In the data rows, 128 means zero.
Some points, each followed by its number:
[111 141  87 113 175 167 106 121 145 129 171 129 110 181 158  91  90 131
 153 145  76 120 119  61  70 125 125 108 135 141 166 158  95 174 120 116
 105 178 160 126  89 129  89 158 205 158 120 117 108  41 135 130  39  81
 118 144 112 141  87  94 152  76 123  73] 0
[109 159  65 178 164  92 109 167 105  90 143 128 127 134  94 114 167 176
  90 117 148 156 145 139 198 157 100 130 119 127 163 113 190 162 117 103
 144 166 209 158 130 112 162 143 125 122 161  94  93 131 182 135 130 152
 141 115 179  91 216 133 141 153 132 154] 1
[143 172 149  90  86 186 158 113 141 179 142  95 166 149 147 108 152  97
 161 117 183 135 137 149  85 151 136 108 119 135 113 135 147  85 182  65
 125 130  88  74  80 150  69 136 145 126 127 131 165 149 114 119 148 132
 131 122 127 176  65 128 120 157 131 128] 2
[159 143 131 158 117 189 157 126 103 128 133 127 111 122 123 123 153 144
 126 122 142 129 149 148 141 127 119  99 108 143  73 142 136 100 187  95
  58 148 148 132  90 111  66 131 154 115 108 115 125  75  62 159 117  88
 108 196 136 169 114  75 136 137 123 169] 3
[116 127 149 136 103 126 141  94  47 157 115  90 169 114 111 162 125 104
 149 101 143 137 109 119  84 144 130 111 117 159 155 125 113 163 126 137
 135  91 215 165  92 125 141 142 129 152  88 159 113 173  86 105 138 131
 136 104 123 126 125 126  98 122 110 148] 4
[154 255 212  71  90 181 151 108 186 218 109 170 138 164 147 110 100 105
 158 179  57 113 136 101  42 162 119 125 131 120 163 159  76 132 204  94
  62 117 136 149  96  76  65 167 169 128  88  91 134  48 128  66 102 129
 164 101 111 182  78  72 123  95  54 128] 5
[128 181  69 200 153  63  93 160 128 113 151 137 147  96 166 206 138 121
 137 117 121 116 171 141 156 119 119 119 156 136 137 139 174 177 104 100
 114 160  95 149 189 119 208 116  85 125 140 120 119 173 184 143 162 131
 113 119 105 110 180 164 120 120  91 153] 6
[135  82 186 112  80 182 114 145 120 138 104  72 105 144 120 134 112 130
 144 126 184 133 111 138 144 128 152 180 163 139 133 151  19 145  72 174
 135  73 162 125 147 137 103 182 126 166 110 182 136 129 126 129 129 167
 151 158 109 113 114 161 144 153 185  95] 7
[141 148 118 121 101 198 186 108 161 136 185 123 101 140 149 141 148 167
 175 169 176 121 120  93 102 138  99 102  93 103 113 135 172 158 167 105
 110 146 128 112 117 141 118 154 138 150  60 141 126 101  41 164 121 103
 132 171 186 152  85  52 111 143  99 141] 8
[119  65 158 121 114 106 122 127 135 149  85 126 113 132 107 151 126 141
 125 145 142  94 110 171 164  97 122 121 180 128 101 102 117 177  96 207
 156 117 120 173 151 145 137 122 120 136 135 106 144 141 122 139  74 124
 135 133 145 101 148 110 101 156 151 141] 9
[124 121 179 142  97 194 128 111 133 121 119 127  76 128 146  81 102 107
 140 145 114 135 102 114 116  91 134 142 121 132 128 162 137  91 130  65
  90 142 105 140 107 113 130 152 150 136 132 125  86  87 102 133 136 135
 128  96 125  96 121 147 139 122 128 119] 10
[167  89 189 125 104 179  81 109  66 110  91 119  93 125 138  99 131 126
 149 137 156 119 131 116 129 119  90 157 139 135 109 101 112  94 154  72
 110 155 127  69 113 127 117 146 139 135 124 152 111 187  67 120 157 146
  60 139 115 143 100 230 178 114 197  83] 11
[ 96 180 139 142 174 111  68 123 146 115 127  92  75 146 137 137  75 170
 180 145 109 147 122  80 158  96 103 142 125 144 137  83 127 130 157 143
 115 161  96 134 113  77  94 123 138 105 161 144  69  92 118 121 163  68
  50 133 110 140  96 168 118 123 122 130] 12
[158  45 145 107  37 111 143 125 109 104 104 178 185 132 101 126 164 116
 121  77  87 135 164 102  95 175 120 106 102 118 165 149 104  55  48 197
 162  62  83 140  54  80 156 107 111 140  64 120 166 104 135 121 126 144
 167 105 158 140 159 117 120  78  97 173] 13
[141 147  72 133 151  91 168 115 131 149 171  92  77 136 118  86 118 141
 198 166 116 133  66 120  95 130  94  95 135 118  98 125 103 173 134 140
 137 145 100 110  67 114 108 133 118 150 124 101  90  85  92 162 136 107
 105 144  91 158  70 132 134 127 124 101] 14
[143  49 160  55 125 116 111 128 102  88 101 159 126 103  98 124 100 148
 155 137  88 176 132 134 120  98  97 164 128 123 124 106  96 132 111 126
 137 108 169 111 185 196 110 209 115 106 122 167 128 123  89 142 156 104
 161  93 151 119 127 139 141 145 147 112] 15
[183 195  94 129 179 131 128 154 138  62 173 109 109 121 149 106 124 192
  99 110 140 129 126 111 171 117 183 120  94 122 148 116 141  68 197  83
  98 197 170  88 190 145 171 101 105 118 157  78 134 160 205 152 116 147
 127  99 176  93 195 165 116 149 105 100] 16
[ 81   0  98 199 155  84 136 171  93  92  98 155 179 102  84 134 107  31
 104 139  72 117 164  92  90 188 164 133  57 125 192 186  98 180  53 169
 254 100  32 149 151  86 175  54  79  98 131 111 213 110 129 141 160  94
 147 146 104 131 104  81  83 121  69 124] 17
New points follow, each followed by the numbers of its five nearest points above, looking only along the 6 directions in which the numbered points spread most, nearest first.
[ 98 151  66 160 181  96 100 197 137  83 133 135 147 140 101 111 149 102
  87 138  79 124 167 118 138 151 183  70  71 129 108 158 156 247  95 134
 132 188 108 115 189 110 194  76  59 171 181  88 135 116 211 104 169  96
 157 149 180 101 163 105 124 147 136 165] 6 1 16 9 4
[173  99 155  93  49 113 128  80 118 155 105 170 143 141  79 152 102 134
 150 124  57  94 146 120 118 158 135 134 100  98 146 165 110   0 100 120
 142  94 103 158  72 118 152 131 150 121 136  86 136 106 105 160 112 101
 149 125 140 134 140 116 155 111 133 105] 4 13 10 15 2
[120 113  54 195 193  82  60 181  73  55 140 112 129 151  82  77 139 104
  70 103 177 119 106  82 154 162 113 134  93 108 108 187 138 188 134  99
 177 141 152 128 127 139 118 133 132 126 186 103 177 216 191 143 139 118
 143 119 117 103 179 139 105 169  90 139] 6 1 9 16 4
[194  71 205  69 106 172 140 118 114 103 120 104  89 129  76 115  99 148
 120 137 139 135 135 119 176  94 110 153 117 139 128 155 148  17 179  97
 151  68 133 184 157 134 142 154 138 117 167  97  96  84  72 166 164 143
  81 206 137 130 149  84  89 164 131 138] 4 10 15 3 2
[176 167 175 133 191  91 160 155 178 167 150 119 127 131 186  79  97  59
 153 141 126 138  95 112 129 131 134 127 119 140 125 148 126 140 181  78
 105 167  84  68 133 137 104 117 153 130 147 173 157  87 151 119 138 155
  92 115 115 184  93 127 110 105 153  94] 10 12 14 2 3
[137 141 161  94 180 121 107 151 220 130 136 156 144 141 184  69  81 136
 188 156  51 153  75  67  61 139 143 117 152 147 179 152 128 193 216  99
  87 126 171  95  79 129  64 152 164 147  92 110 155  49 141  52 150 125
 104  98 126 183  74 147 124  76 130 114] 0 10 5 12 14
[ 92 100 144  95  75 171 118  96 104 171 153 141 112 179 132 189 130  75
 145 168 168 139  97 154  97 150 107 117 145 155 117 171 143 119 125 121
 124  83 113 120 101  98 107 115 136 106  80 118 114 178 119 109 121 146
 150 100 101 164  67 104  97 177 114 131] 4 10 2 3 15
[120 159 150 167 169 146 144 129 158 108 173  92 130 139 157  99 178 114
 182 160 119 142  56 126 128 121 131 114 170 128 119 171 132 103 163  82
 119 167  84  81  91 122  94 117 121 109  88 145 141 164 132 109 144 152
 133 143  99 134  74  95 120 131 138 108] 10 3 2 14 12
[129  98 118 131 123 129 154 137 111 132 160 164 156 141 137 151 152 160
  77 106 140 170 130 117 126  74 124 153 146 139 150 109 166 155 126 158
 177 162 166 168 172 117 169 158 152 126 109 121  56 174 154 160 133 152
 118 123 180  86 140 135 110  61 145 128] 9 1 4 15 6
[169 137 161 114 100 113 110 123 113 119  96 112  94 126 153 114 132 160
 146 128 117 136 146 126 121 129  66 122 119  83 141 123 133  22 161  94
 113 104 127 152 114 117  75 133 111 134 113 153 117 114 109 143 139 124
 124 129 149 141 140 142 187 103 174 109] 10 4 2 15 11
[112 166  85 139 131 139 155  93 179 174 160 118 155 178 146 109 149 109
 163 173 120 157  89 114 109 122 137  91 153 117 119 134 112 143 164  88
  93 172 120 120  84 110  79 155 159 115  98 155 117  52 137 129  93 108
 157 138  95 125  92  87 133 146  85 131] 0 14 3 8 10
[143 104 197 101  86 171 130  77  99 123 114  95  96 176 114 173  74  85
  94 156 178 120  65 136 196 117 160 157 155 138 105 118  46 103 110 146
 130  72 146 148 146 163 134  90 175 120 143  91 139 127 116 170 136 126
  76 131  91 130 129 114  91 123 154 139] 15 4 7 10 9
[ 70  85 124  68  98  94  91 114 100 149  83 145 110 111  85 103 139 157
  76 129 167 161 119 119 139 114 147 123 146 140  95 106  91  90  97 156
 166  70 168 150 120 142 112 191 113 128 113 100  71 180  89 150  82 156
 135 105 121  99 120 160  95 138 159 181] 15 9 4 7 10
[127 142  57 148 144 103 130 144  92 125  99 114 139 139 135 122 142 208
 102 114 192 128 102 110 106 131 133 128 108 119  96 129 185 151 159 138
 131 115 162 162 179 150 167 114 129 105 128  90 107 196 113 148 117 155
 145 141 139  77 181 132  93 128 146 115] 1 6 9 4 16
[ 20 157 137 135 153  71 199 146 146 140  89 172 138 110 150 182  81 119
  65 154 129 107 143 157 207  75 143 184 117 132 122  64 129 196   0 170
 164  94 131 109 207 157 154 102 124 146 189 151 140  69 141 130 119 129
  91 127  97 115 163 143 160 152 154 134] 9 15 6 4 1
